One vector is turned by the same rotation once a tick. Each row is the vector after some number of ticks, and that number follows the row.
The counts run from 0 to 189.
[  7   4 -16  -4   0   1  16 -17   5   6  -7   1   8  14   2  -6 -15   6
  -8  25  11  -5  13   4   8 -13  -9   3   9   7   3   0  -6  21   1  12
  15   0   6   4  13  14   7 -10   0   4 -20   1  -2 -10  -4  10 -10 -14
   8   4  -4  -3 -10  -6  -9  26  -7   5  11   5] => 184
[ -2  -7   9  -4  18  25  -4 -25  -3 -11 -13   4   8  -5  -1  17  -9   5
   6   2  13 -14  -7   6   3  -8   3   8   3   0 -14  -3  -7  24  -1  -4
 -14  -2 -10  -1  -8  15  -1  -4 -18   8  12  -1   7  11 -15  11  -5   1
  -6   4  -4 -14  -9   3   8  -7 -13   3   0  -6] => 153
[ 10   1  -2 -23   6   6   7  -2   3  -3   0   1 -10  12 -16 -11  23  -2
  -1  -2   3  15   7 -14  -9  15  -2   5 -15   9  -3  -4  -2  -5  13 -12
 -14  -9  14 -11  -2   3  -3  16  17  -9  14  13   2  -6  11 -14   3 -11
  13 -12  22 -17  -5  10  13   0  -7   5  -1  -6] => 18
[  4  -2  -4  -4  15  -8   5   1   7  -5  -1   8  -7  -6   3   3  11   0
  -1  -3 -12   3   0   8   9  -3  -8   8  15 -10   8  15 -17  -4   4  -7
  -4   0 -23  17   3   1  -9   5 -11 -11   7 -34  -1  -3  11   7 -10  -4
 -22 -10  -5   5   9 -10 -17 -18   2  20   9   0] => 75
[  0   1 -14 -20  -6  -3  -7   0  19   3  -6  -2   3  15   8 -21 -15   5
  -6   8   2  11  -1  -7  25  -1  -8  -3 -14  -7  -9 -12 -12   2  15  10
  11   2  -8   9   4  11  10  -8 -10 -10  -2  16  -6  -5  11   4   8   9
   8   5  23  -1   5 -14   0  19  19  -6  12 -12] => 7
[ -9  -9  10  -3  30   3  -5   2  -3  -5  -1  -4  -6 -16 -13  19  23  -1
   8 -13  -2   4  -1  -1  -2   2   1   3   0 -16  -1   2  -8  -4   0 -11
 -15  -8  -2   6 -11   7 -18  11  -7  -8  13 -17  10  11   0   6   3   0
 -15  -8   2  -1  13   4   6 -29   3   6  -2  -4] => 149
[ -5  -6  12   6  29   1  -8   4 -21  -7  -6  -1 -12 -12 -15  11  22   3
  -1 -16 -11  -4  -3  -6 -10   0  13  -3   6 -11  -2   2  -4   6   5  -7
 -21  -9   9   8  -8  12 -14   7   1   7   8   1  12   9   7  -3   6  -7
 -12 -20   1  -6   6   6   7 -32  -3   3  -3   2] => 148
[ -1   2  -6  -2 -10   0   1  -1   2  -4 -14 -10   5  11  -9  -7 -20 -12
   1   1  -3 -13   2   4  10  10   0  -1  -2   2 -18 -12   5  -1  11 -11
   7  -3   5  22  23   0  14   0  -4  -7 -13  10   1   1   0   0  -4   3
  10  -4   9   3  -8  -5  17  32   7  23  22   0] => 82
[ -1   7   2 -11   7 -16  21  -3  -1  11   7   0  -8   2 -12   7  20   0
  -6  13   8   4  13   2   4   4  -3  18   2  -6  15   2 -12   0 -12  17
  14   4  -3 -16 -11  21 -16  -4 -15  -9 -12 -12   7 -10   3  -4  -1   9
  -2  -4 -10  -4  18 -13  -5   5  -5 -19   7   6] => 32
[  7   4  -2   3  -8  12   6  21 -10 -13  -9  -2  -5  -3   5  -6  -4 -16
  -3 -21   5   5   3  25  -5   4   0 -10  18  -5  -2  10   0 -10  -7 -11
  -2 -11  -7  -7  10   8   4 -25   0   9 -16  12  13 -26  -1   7  11 -14
  -4   2 -13  11 -12   2 -10   8  -2   9  -3   0] => 100
[-14 -19  18  11   0  -7 -19 -20 -11  11 -17 -13   9  -7   4   8  -1  -8
 -14  12 -12  -4   3  17  -2   5  19   2  -8   6  18  -7  13  -7  -5  -2
  -3   6 -16  -5  -3  17   7 -13   5  -2  11  10  -5   9   4  -3   6  13
   2  14  -6  -1  -5  -4  -8   3  -7  10  -4 -13] => 130
[  0   5  -2  -6 -24  -7 -12  15  12   8   8   0   9   7  19 -16 -12   5
   2  -1   2   7 -10  -5   2   6   3  -3 -17   3  -2  -9  10 -22  -1   6
  15   9   3 -10  -1 -12  13   3   9   6   3  15 -17  -1  -4 -12   4  13
  11  17  10  11   5  -1  -3  18   7 -16  -8 -13] => 113
[  2 -10   7  -6  20  17   0 -35  -9  -3  -7   0   3  -5  -7  16   4  -3
   0  15   7 -10   3   4  -7   2  -2   8  -5   8  -8  -1  -2  25   7 -11
 -16  -2  -8   0  -3  11   0  -4 -12  -3   9 -10   6  15   0   6  -4  -3
  -1  -3   2 -26 -13   6  14  -4 -15  13   6  -5] => 152
[  2   3   1  -6   0  -2  -2 -19  -3   1   7  15 -10  -1   1  16   6  -3
 -12  10  -4   5  -7   6 -28  12   4   0 -15   7  25   7   2   0  -4  -5
 -21  -5   1 -18  -6 -18   5  -3  22   7   5 -17  -3  14  -5  -1   3  -6
   4  12  -6 -19  -2  10   3 -19 -16  -2 -11   2] => 45
[  1   7  -9   8 -17 -22  16  12   6   4   7   8  -2  16   6  -5  -9  -6
  -2  -6  -5  -2  10   3  -3  13   3   2   7  -2   3   4  14 -16  -2  -5
  18   7   8  10  12  -3  17   2  26   5 -19  17 -10  -1  -3  -5   0  -1
   7   1 -11  -2   4  -7  -4  30   7   8   6  -6] => 188
[  3  14   0  -2  16 -32   5  -1  -7  11   9   7  13  13   2  10   6  -6
 -17  13 -17  -1   1  -4   8   1  -8   4  -9 -12  10   6   6  -1  19   8
  14  16 -10  18   8   9   7   3   6   4  -9 -13  -3  16  15   0   0   9
  -2 -10  -8  -2  19 -13  -7   3  10   1   4  -7] => 161
[  7   3  -3  -4  -8  -8   1  -6  -4  11  16   9  -7   1   7  -2  27  -9
  -2  10  -2  18  24  -1 -18   3  -5  -4  -4   9  26  13  -8 -10   5   7
  -5  10  -3 -25  -4  -8   2 -11  13 -16   2  -4 -11 -10  16  -5   6  -7
   8  -7   2  -6  -1   1  -4  -8  -7  -5 -16   2] => 119
[ -6 -12   3  14   3 -15   0 -20  -9  12   3   6   5  -5  10   6  -1  -8
 -10  10  -7 -16  14  18  -1   5   7   0   7  -9  18   3   6   4  -3  -7
  11  22  -6  17   9  13  17 -16   0  -8 -28  -5   0  17  -2   7   0   5
   8   7 -12  -1  -2 -14  -3  17  -4   7   6   3] => 55
[  2 -12 -12 -21   0   5  -6 -22   3   3   4  10 -15 -11   3 -12  -1  11
 -16  13   3 -17  -8  -1 -12  12   6  -4 -12   0  12  -4 -17  14   3  -8
  -7   8   6   6  -4   2  -1   1  -8  -9 -21  -8   0  21   8  -3   3 -10
  11   7  22   0  -5  -8   9   2 -12  -1  12  14] => 50
[ 16   8 -19 -18  -8   5  -3   3  13  -8   0  10  -6  20   7 -22  -5  13
  -4   5  -3   6  -3 -17   4  -9  -5  -1  -4  19  -7  -2 -16   8  12   8
  -8  -2   5   1   3 -16   1  11   9  -4  18  -1 -16  -8  13   0 -11 -17
   3  -7  24  -2 -10   6  -2  -5  -4   8   3   0] => 93
[  1   4   4   5   7   0   4  -9   5  -2   8   1   9  -4 -23  12  16   1
  21  10   4  -3   0 -15  -6  -2 -24   3 -11   5  -8  -1  10  10   9  -4
  10   6  14   7  -2 -14  -6  26  -8  -6   3 -35   0   9 -20  -6 -11   7
  -7  -6   0   4   3  10  14  12   3   0  -5  12] => 64
[ -7 -21  14  -1   6  14 -17   7  -9   1 -14 -15  -1 -25  -8  -6   6   3
   5  -9  10  -4  -1  14   0  -1   9 -10  -8  -2   1  -9   2  -3 -11  -9
  -5  -6  11  -4 -10  19 -14  -9 -18  -7  -9  15  15  -2  -4  -1  13   5
  -1  13   2  23  -3   0  13   4   1  -3  -8   1] => 127
[-18  -1  -4   5   4   3  -9  -8   2   0  -9 -13   2   8 -25  20   1   9
  10  11  -3   3  10 -17   6  -8  -7   1   3  -4  -3  -8   1   6   8  11
  -7 -10  21   3  11 -20  -4  12  -7   2  13 -10   1  12 -15  -2  -4   2
  -9  -7   4 -12   1   4  20 -17   7   1  10  15] => 62
[-10 -29  10   2   0  19 -16  -1  -9   4 -18 -14  -3 -18  -4 -11   0  11
   0  -5  12  -6   6   4   4  -7  17 -12   1  -1  -2 -12 -11   5  -5  -6
 -10 -10  13  -4  -7  18  -6  -7 -11 -11   3  29   6  -2  -1   1   8  -4
   7   3  14  11 -12   4   7  -3  -7   4   1   0] => 126
[ -1  15   5   6  -7 -11  11   1  -9   0   2   1   2  25   5   2   8 -20
  -2  -7  -3  21  15   4 -11   7  -3   0   5  -4   7   4  13 -10   7   3
  -3   4  -1  -9   9  -4  19 -18  21   6  -6  29  -4 -11   7   0  12  -2
   9  -9  -8 -20  -4   1  -1   9  11  -4  -9 -10] => 13
[  5   5   7  -4   3  -3  -3  -3  -1   6  16  -1   5  -2  -7  -3   7  19
   6  14   9  -6   3 -21  10 -10  -6  -2  -4  -1   2   0  -7  18   8  17
   9  15  10 -10 -15   6 -10   9 -25   3  -7 -11   3   5   7 -10  -1  16
   2 -10  12   4  14  -2  12   4   5 -27  -6  13] => 138
[  7  11  13  10  13  -4  10  15  -3   4  -4  -8  21  12   1 -10   3   0
   4  -2   5   9  10  -3  10 -22  -6  -4  11  -9  -6   2   9   3   3  19
  15  15   2   8  -3  21   4  -3  -8   1  -6  19   1 -20   3   1  -2   5
  -1 -11 -11  13   9  -6  -9  18  14 -15 -11  -5] => 10
[  2  -9   0  -3  -8  15   3  10   3  -2   9   5 -24 -14   4  -4  12   3
  25 -17  17  10  11   1  -7   2   0   1  11   2   4   4 -19 -11 -15  -3
 -10  -5   0 -22 -21  -3 -16  -6 -15 -11  -3   3   2 -17   0   0   3  -7
  -6   2   0  -4  -7   3   5 -11  -7 -20  -9   3] => 122
[ 15   0  10 -10  14   0   3   4  -6  -7  -8  -6   2 -14  -9   8   6 -13
  -4  -4  -8   4  -4   4   1   6  -1   7  -9   8  -3  13   7  -1   9  -9
  -3  -7 -32  -5  -2  17  -6  -2  -2   1  15 -21  12 -19  11  -4   2   4
 -17  -5 -15   5   8   8 -14   1  10  13  -9 -15] => 0
[  0   0 -18 -23  14  -1   9  11  16   2  -6  -1  -7  -2  -5  -7  -6  16
  -6  10   6   1  -5  -1  24 -11 -10  10   0  -2  -5  -4 -18   3  -2  10
  12 -12  -5  12   0  15 -21  11 -15  -2  -1 -21   6  -5  -5   8 -11  -9
 -10   9   0  12  16  -9 -17  -3  -1   3  12  -3] => 181
[  8   7   0   1  24  -9   2  10  -7  -9   2   7  -9 -12  -6   3   8   0
 -11  -5 -13  -2  -7   1  -1 -12  -4  -6  16  -7   4  19  -9  11   6  -1
  -4  -1 -12  14   6   8 -10  -1  -9   1  -5 -32  12  -6  14   7  -3 -15
 -21 -14  -8  15   9   0 -15 -15  -2  11  -1  12] => 74
[  3 -10   0   2   1  15  13  -3   0 -13 -11   2  -8  -2  -6   2 -14   2
  18 -11   5 -13   1   2  14  -1  -2   7  30   0 -22   4 -15  13   0  -3
   7  -7 -10   7  -2   6  -3 -10 -25   0  -5  -7   7 -11  -3   9 -10  -3
 -16  -9 -13  -9  -9  -4   1   8   1   8  18   7] => 79
[ -6 -15   5   3  15   5 -10 -10  -5   3  -8  -2   6 -15   6  -7  -2  19
  -8  12  10 -16   1   4  10 -18   2  -6  10 -15   3  -5 -13  19 -11   6
  -3   7  10  14   0  16 -10  -7 -21  -3 -17  -2   8  10  -7  13  -6  -3
   0   9   8  18  -1 -13  -4  -6 -11  -5   6  14] => 52
[ -9   0  15   7  -8  -6 -12  -5 -10   4   1  -8  -1 -16  -9  19 -11  -7
  -7   6  -4  -6 -11  10  -3   6  11   5  -7   0  11   0  18   3 -14  11
  -1  -6 -13 -24 -11   5  -2 -25 -10  23   1   1  13  -2  -6  -5   7  19
  -4  13 -21 -13   7   5   2  -5   4 -16  -8  -2] => 132
[  0   8  -2  -7  -3   2 -11  -8  -5   4  10  -5  -2  -2 -16   4  -1  15
  -6  18   8  -7  -3 -21   7  -7  -4  -6 -13  -5   4  -5  -9  18  10  22
  -2  -4  13 -15  -8  -5  -5 -11 -21   8  -5  -1   4   3   3  -6   5  11
   5  -8  11  -6   9   0  23  -4   9 -28  -1  14] => 137
[-11  -7  -5 -15  -8   6   0  -9  15  12  -8 -12   8   7  -4   4   1  -4
   5  22   9  10  12   5   8   5  -5  14 -16  22  -3 -14   1 -11  -5  10
  16  -8 -13 -13   3   5  -3   0  -6 -22  18   0  -5  -9  -2  -3  -7  10
  -1  12   5  -2  -6  -4  -1  13  -3   6   8 -19] => 108
[  3   0  21  17  19  -6  -5  12 -15   2   4  -5  12  -6  -8   5  23  10
  -7  -3  -3  -6  -1   1 -15 -10   4  -1   0  -1  14   2  22   0 -15  -3
  -6   6  18   0 -13   4  -6  20  16  10   6  -4   6   7  -8  -7   2   0
   0   0 -10  14  12  14  -4 -12 -11  -4 -16   0] => 42
[ 10   8   5  11  -4  17  -7   0  -3 -17   9  12  14  -3   7   0 -15   4
  10 -10   6  -8 -16   0 -11 -12 -12 -19   3  -3  -7   7  11  18   1 -12
  -9   3   9   4   4 -22  13   1   0  23  -8 -13   1   5 -19   7   2  -4
  -2   9  -2  10 -10  12   9   2  -4  -6 -14  13] => 68
[  0   1  -3   3  10  -3 -17   5   6 -11   4   9  -6   0  19 -10 -10   3
 -12 -13 -15  -4 -20   6  -2   2   4 -15  -1 -12   4   4  -6  -6  12 -12
 -13   5  -4  26  11 -20  17   4  18   3   2 -12 -12  21   4   6   5  -7
  -3   4  13  14   1   0  -7 -17  -1  15   3  -1] => 71
[  7  14 -10  -8   3  -2  21   1   7  -1  16  23  -7  20  -1   4  15   1
  19 -13   2   2  15 -18   7  10  -6  16  11  -3 -15   4  -9  -8   9  -8
  13  10   2   9  -7 -10   5  16   4   0  -3 -10  -9  12  -9  -1 -10   2
  -2 -19   3 -24   1 -11   7  -1   8  -7   8  -6] => 166
[  0 -11  -7 -16   8   5  -1  -2  12  -8   8  15 -17 -17   6  -2   2  17
   5  -6   9  -5 -19  -1  -8   9   3   5  -2  -3   6   4 -18  -2 -13  -7
  -8  -3  -3  -3 -21  -5 -15  10  -9   5   1 -21  -1  14 -11   1  -5  -1
  -9  15   4  -3   8  -6  -1 -23 -13 -16   1   5] => 48
[-11   1   3  13  -1 -27   6   8  -1   6  12   1 -11  -6 -15  20   2  -9
   7 -10 -17 -12  -1  -2   2  21   6  13   5 -12   3   3   6 -12  -2  -2
  14  -2   4  12  -1 -10   2   6  -7   6 -15 -11   4  16  -6 -11   1  16
  -9  -7  -8 -13  16  -7  12   6  15  -3  14   9] => 59
